Families of rows that turns and mirrors carry onto each other, the same ones carrying the whole set onto itself: the rest of each named row's family, in list order
4 families of 8 rows
Z_605: [-26 -25  20   4  38 -17 -40  -6 -26  14 -27  33  28 -37 -27  -7  13   4
  -3 -35 -34  70  31  23 -26 -12]
Z_668: [-19  -2  63  24  38 -38 -26 -28 -33  17 -14 -12  31   8 -33 -21  -5  50
  20 -19  -8  47  -3   3 -32  -9]
Z_60: [  9 -44 -36  13  23 -28 -37 -11  38   0  -4  16  16 -17  14  -3   9 -13
   5   9 -18 -39   4 -21 -19  29]
Z_421: [-15   6   8  -3   5  -3   2  15  25  35 -36   5  23 -17  24 -32 -42  25
  34   4   4 -31  -8  16  15  53]
Z_743: [ -5 -10  32   9  -5 -29 -19 -23 -33  30 -58  14  31 -21  -2 -36  23  84
 -12  -1 -21  34  11 -12 -18 -13]
Z_233: [-37 -19   4  30  26  -3 -22  -3 -43  17 -24  11  31 -15 -35  -1  26  -9
   5  -3 -23  41  39  18 -34 -29]
Z_346: [-12 -30  13  31  -6  -8 -39  12 -42  45   5  -4  17 -22 -26  -8   2  16
   7 -18 -27  48  48   0 -24 -28]
Z_680: [  7 -36  26  -4  23  -8 -23  13 -10  40 -15  20  13 -26  -6 -15   1  17
  12 -22 -40  63  24 -18 -11 -53]
Z_552: [  6 -36  40   5  38 -23 -30  11 -12  24  16  11  36 -21  -7  -3 -15  11
  -2 -26 -13  66  34  -4 -36 -33]
Z_739: [ 13  -1  -4 -24  10 -16  -2 -26  19   3   6 -20  35 -13  -8 -30 -18  33
   1  -4   6 -46 -24  20  -9  50]
Z_253: [  7 -11 -16   3  30 -11   5 -21  26  18 -31  18  24 -21  20 -18 -48  35
  48   7  16 -17 -14   0  -8  56]
Z_402: [-35 -10 -19  12  -5 -14   7   7  45  31   4   4  33 -32   4 -11  -5 -21
  33   5 -38 -24  35  -1   8  42]
Z_204: [-31  -9   6  -6   7 -37  22 -36  39  16   9 -15  36  -1  -2 -11 -14  47
  16   2 -10 -35 -26  -2  23  35]
Z_66: [-13  -1  -2 -22   2 -21  -1 -20  48  12  -9 -19   8 -35  -8 -22 -38  39
  20 -13 -18 -35 -25  12   2  49]
Z_72: [-30 -28  31  17  13 -34 -17 -20 -48  31 -25  13  48   5 -21 -11   7  76
   3   6   3  57  -1   8 -22   7]
Z_554: [-13  17  48  25  12 -22 -14  -9 -42  -2 -66  -8  44  -1 -29 -21  -8  31
   1 -20  -5  18  24   3 -48  -8]
Z_788: [-31 -49 -16  -9 -10 -20 -25   2  58  10   2  19  34 -38   2  -9  -6   2
  21 -10 -22 -23  24 -23   4  58]
Z_909: [ -7 -46  14 -11  12 -15 -41   0 -27  24  -6  16  23 -34 -36  -1   7  25
  -8 -34 -23  67  22   9  -7 -37]
Z_417: [-23  -5  21   8  -8 -24 -23 -21 -34   5 -65   2  37 -17 -39 -19  14  69
   6 -17 -10  60  11  -4 -17  -1]
Z_999: [-27 -24   2  -2  11 -12  -9  -2  69   2  23  -3  37  -6  20 -19  21  -1
   5 -21 -16 -18  27 -21  13  35]
Z_976: [-24 -45 -17  -9  19 -26 -26 -13  64 -11  -5   8  19 -32 -15   0   6 -13
  23  -3 -19 -41   4 -21   0  23]
Z_126: [ -9 -34 -23  -8  -4   6  -3   4  43  -3  12   5  47  -4   1 -10 -11 -16
  27 -24 -11 -12  29 -29  -3  50]
Z_212: [-21   5  70   0  20  -4 -20 -17 -30   1 -52   6  50 -11 -26 -42 -11  36
  15 -18  -2  30   6 -21 -18 -27]
Z_460: [-39 -13  23  17  25 -40  -7 -26  29  21  -8  19  35 -16  23 -17 -43  29
  26  18  -4 -33 -27  -7   9  53]
Z_997: [-24 -49  -9  12  28 -21 -32  -1  56   5   1  26  28 -17  34  -5   9  -5
   9  16   3 -26   6 -28  13  16]
Z_188: [-15  -3  51  14   6 -29 -59 -17 -39   2 -52  -1  29 -23 -41 -26 -12  46
   6 -16  -5  44  -2 -11 -25 -12]
Z_844: [-32 -17 -11 -18  13 -13  -4 -15  32   6 -34  15  23 -39   1 -14 -45  28
  23  18   1 -33 -34  13   2  53]
Z_461: [-20 -31 -19   7   2 -22 -20   4  34  25  11   0  23 -33  -6  -1  -7 -26
  20  31 -20 -50   4  -6  14   2]
Z_871: [-12 -36   7  -1  38 -26  -5  -2 -18  14  -6  25  49 -16  -7   5  28  21
 -25  -9 -20  65  36  21 -40 -19]
Z_556: [ -1   7  -3 -15  13 -17   4  -3  29  20 -29 -19  11  -9   3 -25  -7  28
   9  12   1 -55 -29  27  14  19]
Z_662: [  5 -16  22  22 -19 -27 -16   0 -47  24 -59  -5  33  -5 -18 -10 -11  71
  -1  -6   4  26  21 -11 -30 -21]
Z_718: [-25 -21  26 -16  24  -4 -22   8 -30  17 -22  34  48 -24 -12 -25  33  -3
 -30  -9 -45  46  25  17 -26 -18]

Which other rows belong to the same family as Z_552? Z_421, Z_554, Z_999, Z_997, Z_871, Z_556, Z_662
Which other rows belong to the same family as Z_605? Z_66, Z_788, Z_909, Z_417, Z_976, Z_188, Z_844
Which other rows belong to the same family as Z_743? Z_60, Z_680, Z_739, Z_253, Z_126, Z_212, Z_718

Families of rows that turns and mirrors carry onto each other, the same ones carrying the whole set onto itself: the rest of each named row's family, in list order
3 families of 6 rows
Z_575: [-22  -2 -18 -16 -39  42  40  48]
Z_309: [ 32 -29  32   1   4  14   2  29]
Z_314: [-25  -9 -31  31  -4 -15 -11  57]
Z_213: [-11   2  16  30 -31  42  -9  31]
Z_816: [ -3 -30 -32   7  29  43  42  58]
Z_638: [-20 -21 -22  38 -28 -12 -14  52]
Z_582: [ 31 -21  18 -27 -19  -2  20  42]
Z_762: [ -7 -21 -32   2  39  27  40  42]
Z_654: [-27  -3 -20  39  11 -15   6  57]
Z_993: [ -1  11  28  33 -22  28   3  30]
Z_873: [ 40 -56 -16  17   0  36  17  37]
Z_854: [ 33 -52 -27  28 -16   3   3  61]
Z_266: [ 27 -64 -20  28  -9  22   3  49]
Z_248: [-15 -15 -25 -38 -19   7  43  41]
Z_559: [-18   1 -28 -29 -36  24  33  40]
Z_581: [-24  -3 -27  -9  34  17  32  48]
Z_645: [ 28 -25  27 -17  -5   3  19  23]
Z_311: [-19   6 -11  35 -39  40  -3  35]

Which other rows belong to the same family as Z_559? Z_314, Z_213, Z_762, Z_266, Z_645
Which other rows belong to the same family as Z_311? Z_309, Z_638, Z_873, Z_248, Z_581

Families of rows that turns and mirrors carry onto each other, the same ones carrying the whole set onto itself: the rest of each named row's family, in list order
5 families of 8 rows
Z_353: [ 11   7  15 -64 -33   9  -3   3 -31  35  -8 -10  18]
Z_915: [-27  -8  22 -19  -3  42   7  10 -20  10  37 -60  12]
Z_125: [ 21   0  17  -3  13   1 -32 -47 -33  15  -5 -45   6]
Z_772: [ 13  24   0   1 -11  50 -53  25  -4  11 -15 -36  36]
Z_797: [-32  -6  20 -16  -3  40  -3  16 -22  19  44 -53   1]
Z_834: [ -1 -34  -5 -33  11 -34  -1  -1 -33   8  30 -37 -25]
Z_148: [ 17  20 -11   7 -13  56 -46  18  -7  27 -10 -40  34]
Z_273: [  4 -26 -43 -38 -15   9 -13  61  -1   0  35 -21  20]
Z_13: [  5 -20 -36  27  23   9 -40  16   3 -15  26 -50  -3]
Z_830: [  9   3  14  -2  18  10 -27 -48 -30   9 -12 -36   1]
Z_947: [ 14  21 -16  -6 -22  52 -44  20   8  12 -12 -24  40]
Z_517: [-23 -10  28 -14  -6  37   6  20 -34  22  39 -50   2]
Z_625: [ 48  -7 -42 -22  -9 -20 -41   5  -6   0 -25  -8  13]
Z_234: [ 14   8   5 -70 -25  14  -9  10 -41  35 -11 -17  18]
Z_528: [ 13   4   7   6  16   0 -18 -43 -39  10 -16 -41   0]
Z_932: [ 13  -1  20 -74 -27  16  -5  14 -22  32  -3 -23  16]
Z_888: [ 16 -14 -27 -37 -29  24 -18  67   1   7  37 -20  13]
Z_3: [ 47  -4 -41 -15  -9 -21 -48  11 -11   8 -17  -1   2]
Z_381: [ 24  18  12 -62 -26  12  -1   6 -29  38 -10 -12  12]
Z_401: [-23 -13  28 -16   5  43   2  18 -29  22  35 -50   0]
Z_474: [ 57  -1 -47 -14  -7 -11 -39   6  -8  -6 -16 -11  11]
Z_513: [ 11 -31  -9 -38   0 -33   9   7 -30 -10  32 -21 -21]
Z_790: [ 17  21  -6   9 -11  59 -42  14 -13  23  -9 -32  38]
Z_877: [  9  25 -10   0  -8  50 -45  22  -2  24 -10 -31  44]
Z_921: [ 19 -14 -27 -34 -25  21 -14  70  -1  12  31 -20  22]
Z_503: [  8 -37 -20 -36  -1 -28  12  -5 -27   8  35 -25 -21]
Z_436: [  5 -29 -32  30  14  12 -35  17  -9 -21  31 -50   2]
Z_265: [  7 -16 -34 -36 -29   9 -16  68   3  10  30 -25  14]
Z_226: [ 18 -31 -14 -37  -3 -32   8  12 -30  -7  31 -30 -26]
Z_661: [ 52   2 -47 -15 -17 -19 -39   6  -8  -5 -14 -11  13]
Z_177: [ 10  13  21  -1   4  10 -32 -41 -25  20 -17 -40  -5]
Z_278: [  1 -12 -37 -33 -25  21  -8  69   2   4  25 -16   9]
Z_466: [  5 -19 -31  30  18  15 -34  22 -10 -18  39 -50   0]
Z_832: [ -1 -12 -41  35  16   3 -40   5  -2 -12  21 -38   0]
Z_808: [-29 -18  18  -2  -7  41  -6  15 -13  25  40 -56  13]
Z_195: [  6 -39 -11 -38  -3 -30   2  -2 -25  -4  28 -30 -29]
Z_35: [ 43   5 -39 -37  -4 -23 -39   4 -12  -5 -23  -5   2]
Z_208: [ 15   3   9   5  12   4 -20 -45 -40   4  -8 -41 -10]
Z_292: [ 29   9  13 -59 -31  11   0   5 -32  34 -15 -12  12]
Z_828: [  7 -21 -24  35  14   7 -32  12  11 -17  32 -43  -3]

Which other rows belong to the same family as Z_790? Z_517, Z_474, Z_921, Z_226, Z_466, Z_208, Z_292
Which other rows belong to the same family as Z_353? Z_797, Z_13, Z_830, Z_625, Z_877, Z_265, Z_195
Which other rows belong to the same family as Z_808? Z_834, Z_273, Z_947, Z_932, Z_177, Z_832, Z_35
Which other rows belong to the same family as Z_436? Z_148, Z_528, Z_888, Z_381, Z_401, Z_513, Z_661

